Named turns come first, each shown by rows before and after it. Which turns, in which order, take the first row of each pair that follows to the second? Write the first one first, as in the answered first pair.
turn U:
[ 1.35 -0.13 -1.76  0.81  0.11  1.29  0.93 -0.18 -1.11 -0.50 -2.51] => [ 0.23 -0.35 -0.80  1.41 -0.67 -0.32 -0.05 -1.70  1.52 -0.04 -2.24]
[-2.94 -0.77 -3.31 -2.49  2.13  1.30 -0.37  0.07  1.62  1.75  1.86] => [-2.48 -0.44 -3.46 -2.65  2.44  2.11  0.22  0.73  0.66  1.16  1.79]
[-0.27  1.02 -1.77 -2.25  1.99 -0.06  0.47  0.12 -0.71  1.62  1.64] => [-0.51  1.10 -3.03 -2.09  2.44  0.30  0.78  0.48 -0.08 -0.24 -0.28]
[-1.93 -0.82 -0.57 -1.07 -0.23 -0.62 -1.45 -0.23  2.30  0.36 -0.51] => [-1.00 -0.94  0.10 -1.42  0.04  0.47 -1.06  0.38  0.58  2.07  1.11]
turn W:
[ 0.72  1.58 -6.25 -2.26  2.09 -3.59 -0.59 -0.56  2.09  0.39  0.07] => [ 0.82  2.07 -5.43 -3.70  2.66 -3.14  0.30  0.29 -0.17 -0.44 -0.19]
[-0.77  0.95 -0.02  1.03  0.43 -1.23  0.07  0.41  1.92 -0.07 -2.54] => [-1.29 -0.17 -1.16 -0.30  2.03  1.28  0.26  0.76  0.95  1.96 -0.37]
[ 2.60 -1.68 -0.87  2.37 -0.72  1.67 -0.52 -0.15  0.55  3.23  2.22] => [ 3.09 -0.12  0.31 -0.30 -0.58  1.32  0.80  1.83 -3.85  0.32  0.11]
[ 1.77 -0.87 -1.67 -0.65  0.06 -0.48  0.00 -0.48 -0.62  2.02  2.34] => [ 2.66  0.40 -1.06 -0.67 -0.52 -1.44  0.42  0.18 -2.65 -0.80  0.37]
turn P:
[ 0.68  1.06  0.95  0.87  0.23  0.13  0.05  0.94 -0.59 -0.82 -0.73] => [ 0.90  0.83  0.79  1.10  0.18  0.52 -0.04  0.92 -0.76 -0.57 -0.77]
[-0.32 -0.78 -2.03  1.43  0.70  0.64 -0.46 -0.40  2.51  1.06  0.18] => [-0.81  0.07 -2.23 -0.28  1.11 -1.91 -0.45 -0.96  2.33 -0.17 -0.62]
[-0.55 -0.37  2.41 -1.55  0.14 -0.31 -0.51 -0.33 -1.25 -0.97  0.88] => [-0.05 -1.15  2.54 -0.27 -0.31  1.57 -0.71 -0.25 -1.30  0.09  1.62]
Now pairs of rows:
Between the rows of a pair lie 2 to 3 turns.
[-1.84 -0.86  1.39  1.55 -1.41  1.39 -0.55 -1.46  0.91 -0.51 -0.23] => [-1.71 -0.81  0.43 -1.41  0.32  2.08 -0.20 -0.24 -1.14  0.23  1.32]  P W U
[ 0.57 -0.27 -0.64  0.50 -0.25  1.83  0.01  1.01 -0.92  0.09 -0.26] => [ 0.34  0.56 -0.08  0.56 -0.56 -0.75  0.06  0.69 -0.06 -1.59 -1.17]  W P
[-1.29  0.65 -0.06 -0.68 -0.06 -3.08  0.19 -1.54  2.11  1.59  2.38] => [ 0.27 -0.55 -0.06 -0.25 -0.08  2.58  0.63 -0.13 -1.10  2.60  3.20]  W P
[-1.53  0.45  0.07 -2.49  0.57 -0.30 -0.21  0.05 -1.24 -0.58  0.01] => [ 0.64  0.53  0.54 -0.97 -0.03  0.01  0.03  0.72 -2.61  0.49  0.72]  W U U
[ 0.17 -1.17 -1.10  0.79  0.38  1.85  0.24 -0.96  0.25  1.82  1.65] => [ 1.52 -0.58  0.65  2.34 -1.11  0.06  0.15 -1.37 -0.24  1.22  0.96]  W W U
[ 1.72 -0.72 -2.10  2.50  0.21 -1.27 -1.00 -1.79  0.84  3.45  0.30] => [ 0.70  0.47 -2.82 -0.46  1.70 -0.35  0.27  0.00 -1.50 -1.41 -3.85]  W U
[-2.25  1.73 -2.63 -2.96  1.72 -3.03 -0.06 -0.40  2.20 -1.56 -2.21] => [-0.37 -0.40  0.03 -0.16  0.49 -0.05 -1.18 -1.52  2.33  4.73  3.52]  U P
[ 2.93  0.54 -0.68  1.85 -0.27  1.89  0.28  1.75 -2.49 -1.97 -2.65] => [-2.61 -0.54 -2.57 -2.98  3.42 -0.11 -0.99  0.00  2.13 -0.88 -0.85]  U W P
[ 0.18  0.41 -3.57  0.52  2.11 -3.17  1.01  0.45 -2.47  3.26  0.62] => [-0.30  0.71 -2.29  0.98  1.05 -5.44  0.80 -0.33 -1.62  2.14  0.34]  W U U
[ 3.06 -0.44 -2.37  1.20  1.69  4.12  0.14  0.40 -0.90  1.64  0.42] => [ 0.66 -0.67 -2.16  2.93  1.40  0.71 -1.00 -1.60  4.23  0.67 -0.39]  U U
[ 2.31  1.92  0.47  0.65  1.28 -4.47 -0.16 -0.21 -0.96  2.01  1.07] => [ 1.90  2.40 -0.35  0.93  1.17 -5.08  0.24 -0.67  0.36  0.10 -0.65]  U U U
[ 1.84 -0.13 -1.59  3.95  0.24  1.45  0.12  1.37  1.54  0.78 -0.78] => [ 1.62 -0.09 -1.01  0.23  1.61  3.46  0.97  2.28 -1.97  1.41  0.49]  U W
[-1.39 -1.16  1.94 -2.08  0.87  2.68 -0.51 -0.37  0.38  1.82  1.54] => [-1.11  0.40  4.00 -0.82 -0.96 -0.90 -0.55 -0.90 -0.13 -1.93 -1.25]  W U
[ 0.00  1.66 -0.15 -0.83  0.17 -3.20 -0.29 -0.24 -0.98 -1.17 -0.62] => [ 0.58  0.94 -2.53 -1.09  1.52 -0.14  0.22  1.12 -2.09  0.17 -0.52]  W U U
[-2.15 -0.51  1.37 -2.69  0.25  0.19 -0.94 -0.76  0.67  1.81  2.70] => [-3.20 -0.01  0.07 -1.92  0.64 -1.15 -0.78 -0.95  2.76 -0.99 -0.48]  U U U
[-1.16 -0.80 -3.09  0.00  1.00 -0.56 -1.02 -0.41  3.97  1.23  0.18] => [-0.15 -0.08 -4.67 -0.63  1.68  1.47 -0.17  1.12  1.71 -0.91 -1.29]  U U U
[-2.09 -0.26 -1.24 -0.68  1.03  1.34  0.06 -0.33  2.05 -0.43 -0.32] => [-2.66  0.20  0.31 -1.02  0.43  0.02 -0.35 -0.93  2.15 -0.54 -0.34]  W U
[ 1.80  0.60  1.35  2.95 -3.44  0.11  0.67  0.55 -0.70  3.03 -0.12] => [ 1.67  0.32 -0.61  3.28 -2.33  1.73  0.82  1.33  0.27  3.92 -0.54]  U W
[-0.85 -1.76  1.27  0.54  1.02  1.18 -1.38 -0.58  0.89  0.77  0.93] => [-0.10 -0.95  0.01  1.35  0.98  1.16 -0.67 -0.14  0.94 -2.04 -1.81]  U U W
[ 1.01  0.25 -0.12  2.72  1.20  0.45  0.36 -1.06 -0.91  1.61  2.00] => [ 0.47  0.05 -2.23  1.87  2.85  1.55  0.69 -0.31 -0.27  0.37  0.43]  U U W
[-1.76 -0.70 -1.53  1.71 -0.09  1.43 -1.10 -2.11  4.59 -1.58 -1.47] => [-1.46  0.80  0.49 -1.87 -0.01  1.13 -0.15  0.04 -0.78 -4.95 -3.27]  U W U
[ 1.25  1.25  0.34 -0.48  0.60  3.26 -1.53  1.55 -0.42 -1.93 -1.13] => [ 0.70  0.42  1.53  2.23 -0.76  1.47 -2.40 -0.08  2.25  0.36  0.65]  W U
[-0.61 -0.29 -2.35 -0.93  2.58  3.81 -0.03  0.31  0.55  1.91  1.74] => [-1.81  1.82  1.38  1.49 -0.90 -3.03 -0.60 -1.30  2.27 -2.33 -1.81]  W U
[-0.42 -0.91  2.37 -0.78 -1.13  0.29 -0.85 -1.55 -2.04  4.02  4.76] => [ 0.32 -0.06  3.10  2.31 -2.97 -3.11 -1.56 -2.46  0.34  2.77  2.70]  W W
[-0.91  1.46  2.84 -1.54  0.00 -3.29  0.33 -1.14 -0.74 -2.43 -0.17] => [ 1.46 -0.60  3.19  1.29 -1.19  1.75 -0.46 -1.18 -1.41  1.56  2.43]  U P
[-0.12  0.48  1.97  0.32 -1.21 -2.65 -0.32 -0.43  0.48  0.48  0.23] => [ 0.60  0.57  1.88 -1.81 -0.30 -1.64  0.22  0.57 -1.73 -0.12  0.68]  W W
[ 0.91  0.78  0.79 -1.07 -0.74 -1.47 -0.29 -0.56  0.61 -2.43 -1.39] => [ 0.50 -0.43  1.10 -2.05 -0.16 -0.07 -1.10 -1.22  0.96  0.75  1.98]  U W
[-0.46  0.55  2.99  1.42 -1.36 -0.56 -0.39 -1.00 -0.19 -2.38 -1.51] => [ 0.09 -0.87  0.79  0.30  0.58  3.85  0.00 -0.18 -1.20  1.26  1.49]  W U
[-0.29 -0.33  0.77 -0.40  0.06  2.18 -0.12  1.41 -1.22 -0.17 -1.67] => [-1.35 -0.48  1.40 -1.33  0.21  1.51 -0.84  0.60 -0.35  0.58 -0.44]  U U W
[ 0.69  0.11  2.26  1.10 -2.39 -1.14 -0.17 -1.82  0.45  1.39  1.41] => [ 2.89  0.59  0.56  1.84 -2.53  0.71  0.85 -0.53 -1.55  0.10 -0.53]  U W U
[ 0.49 -0.68  0.30 -1.52  0.80  4.70  0.34  1.51 -2.99 -2.04 -0.52] => [ 0.71 -1.08  3.29  3.51 -2.85 -0.33 -1.36 -1.88  1.93  0.17  0.25]  W U
[-1.19 -0.83 -0.53 -0.67  0.36  2.58 -0.87  0.00  0.70  1.04  0.45] => [-1.11 -0.13  2.11 -0.42 -1.21 -0.21 -1.35 -0.65  0.27  0.38  0.81]  W U U
[-2.47  0.55 -0.27  0.01  0.36 -0.19 -0.38 -0.42  1.29 -3.08 -2.26] => [-3.22 -0.18  0.00 -2.07  1.09  0.23 -1.06 -1.14  1.78  0.36  1.38]  W U P
[-1.34 -1.81 -1.71  1.84  0.51 -0.84 -0.37 -0.44  2.14  0.95  1.30] => [-0.71 -1.07  1.59  2.04 -1.30 -3.22 -0.40 -0.79  0.66  0.16  1.29]  W W U
[ 1.69  0.93 -0.53  2.18 -1.19 -1.72  0.73 -0.05  0.34 -0.77 -1.20] => [ 0.16  0.44 -3.22 -0.63  1.55  0.25  0.78  0.78  0.38 -0.67 -1.01]  W U P
[-0.73  0.63  1.80 -0.39 -1.57 -2.49 -0.58 -0.41  0.86 -0.01  0.45] => [ 1.17 -0.27  1.28  1.78 -2.25  0.68  0.08  0.53 -0.34  0.48  0.12]  P U W
[-0.20 -0.82  2.04 -1.97 -0.12 -0.39  0.22  0.03 -0.94 -0.73  2.12] => [-0.98 -0.11  0.74 -1.07  0.13 -0.87  0.56  0.03  0.42 -3.26 -0.28]  U U
[-1.11  1.69  0.53 -1.85  0.35 -3.54  0.55  0.67 -1.24 -3.27 -0.92] => [-0.65  0.97  2.52 -2.55  0.19 -3.32  0.28  0.29 -2.06  0.18  2.30]  U U
[-4.57 -0.98  3.13 -2.44  0.63  1.27  0.15  0.64  3.20 -0.81 -1.15] => [-3.98 -0.96  4.61 -2.99  0.54  1.18  0.10  0.59  1.64  0.49  0.34]  W U
[-0.06  0.00 -2.78  0.08  2.67  2.94 -1.06  0.80  0.75  1.95  0.06] => [ 0.48  1.20 -2.30 -0.53  2.38  1.44 -0.41  1.73 -1.05 -1.82 -2.89]  U W
[ 1.19  1.87  3.16 -0.43 -0.65  2.52  0.90  3.09 -6.86  2.20  1.11] => [-5.48 -0.69 -0.28 -1.90  2.57  2.77 -1.09  0.09  2.27  3.77  3.22]  U U W
[ 1.12  2.17  3.00  1.23  0.27 -4.58 -1.05 -0.22 -0.45  1.07 -1.17] => [ 1.79  1.00 -0.35 -1.29  2.89  1.16  0.06  1.76 -3.25  2.88  0.37]  W U
[ 1.99  1.05  1.60  2.71 -1.77 -3.04 -0.09 -1.18  0.05  2.05  1.14] => [ 1.97  0.70  1.37  2.53 -1.71 -2.34 -0.47 -1.36  0.77  3.27  1.63]  W W W
[-2.05  0.28 -1.24 -0.72  0.87 -0.91 -1.03  0.20  0.53 -1.73 -1.81] => [-1.33 -0.76  0.98  0.33  0.01 -0.48 -1.57 -1.09  1.28  1.83  1.70]  U P
[ 0.14  1.05  0.81  0.34 -0.38 -2.22 -0.93 -0.64  0.47  0.69 -1.58] => [ 0.27  1.48  0.76 -1.75  0.42 -0.84 -0.18  0.28 -2.01  0.55 -1.13]  W W
[ 1.41  0.39 -2.19  2.03  1.49  1.16  1.08  0.32  1.44 -1.07 -2.59] => [ 1.81 -0.79  0.41  1.58  0.62  0.64  0.01 -0.71  1.47  3.68  2.10]  U U
[-0.37 -1.59 -2.25  2.55 -2.03  0.94 -0.60 -0.62  0.63 -0.27 -0.91] => [ 0.25 -1.38 -1.35 -0.42 -1.19  2.15 -0.08  0.17 -3.01  0.44  0.27]  U W
[ 1.06  1.52 -0.19  0.25 -0.51 -1.13  0.49  0.85 -1.21 -1.92 -1.43] => [ 1.50 -0.25 -1.33  0.81 -0.11  0.66 -0.36  0.37  0.44  2.28  1.82]  W U
[-0.60 -0.71  2.75  0.05 -1.18 -3.04 -1.92 -1.17  0.12  0.01  0.35] => [-0.91 -0.64 -1.28 -1.57  1.14  0.11 -0.51  0.89 -1.34 -3.04 -2.45]  W U U
[-1.28 -0.87  1.11 -2.34  1.07 -0.70 -0.48 -0.22 -1.12  1.12  1.16] => [-1.20 -1.69 -0.72 -0.73  1.85 -0.29 -0.79 -0.48  0.68  1.62  1.50]  U W W
[-2.14 -1.59  0.69  1.16  0.99  0.35 -1.55 -1.57  2.24  2.36  2.07] => [-0.22  0.08 -1.05  2.76  0.43  0.93  0.13  0.31  0.80 -2.65 -3.35]  U U W
[-0.47 -0.49 -0.96 -1.17  1.45  1.65 -0.20 -0.10  0.30  1.46  1.77] => [-0.97 -0.05 -1.83 -0.65  1.86  0.71 -0.33  0.09  1.82 -0.75 -0.65]  U U
[ 0.53 -0.29  0.04  0.72 -0.37  0.88 -0.36 -0.15 -0.17  2.88  1.68] => [ 0.33  1.39 -0.03  0.41 -0.64 -0.69 -0.14  0.94 -1.43 -1.67 -2.33]  W U
[-1.54  0.63  2.91 -3.85  0.08 -2.11 -0.20  0.46 -2.89 -0.30  1.81] => [-2.25  0.22  0.94  1.49 -0.84 -4.25 -1.19 -1.20  3.86 -0.58 -0.03]  U W
[-1.16  0.87  3.24 -0.76 -0.83 -0.14 -0.19 -1.04  0.63  0.18  1.59] => [-0.34 -0.22  1.54 -0.51  0.24  1.68 -0.28 -0.62  1.22  1.51  3.04]  U W W
[-0.61 -0.49 -0.09  1.70 -1.57  3.27 -0.21 -0.08 -0.68 -5.21 -3.33] => [-0.26 -0.58  1.15 -1.19 -0.78  5.01 -0.10  0.98 -3.97 -2.63 -0.23]  W U W
[-1.98 -0.55 -1.82 -2.44  1.56  0.55  0.30  0.67 -0.17 -1.79 -1.11] => [-1.55 -0.74  1.15 -3.74  0.56 -0.11  0.17  0.32 -1.73 -0.04  1.89]  W U W
[-1.11  0.18 -1.06  0.52 -0.04  0.07 -0.24  0.14  2.22 -0.30 -0.37] => [ 1.12  1.50  0.55  0.72 -1.20  0.01  0.59  1.09 -0.83 -1.13 -0.85]  U U W
[ 1.46  2.06 -3.35  0.51 -1.20 -3.67  0.00 -0.94  0.11 -2.34 -2.04] => [-0.01  0.54 -4.34 -0.94  0.76 -2.17 -0.71 -1.61  1.69  2.17  1.88]  W P P
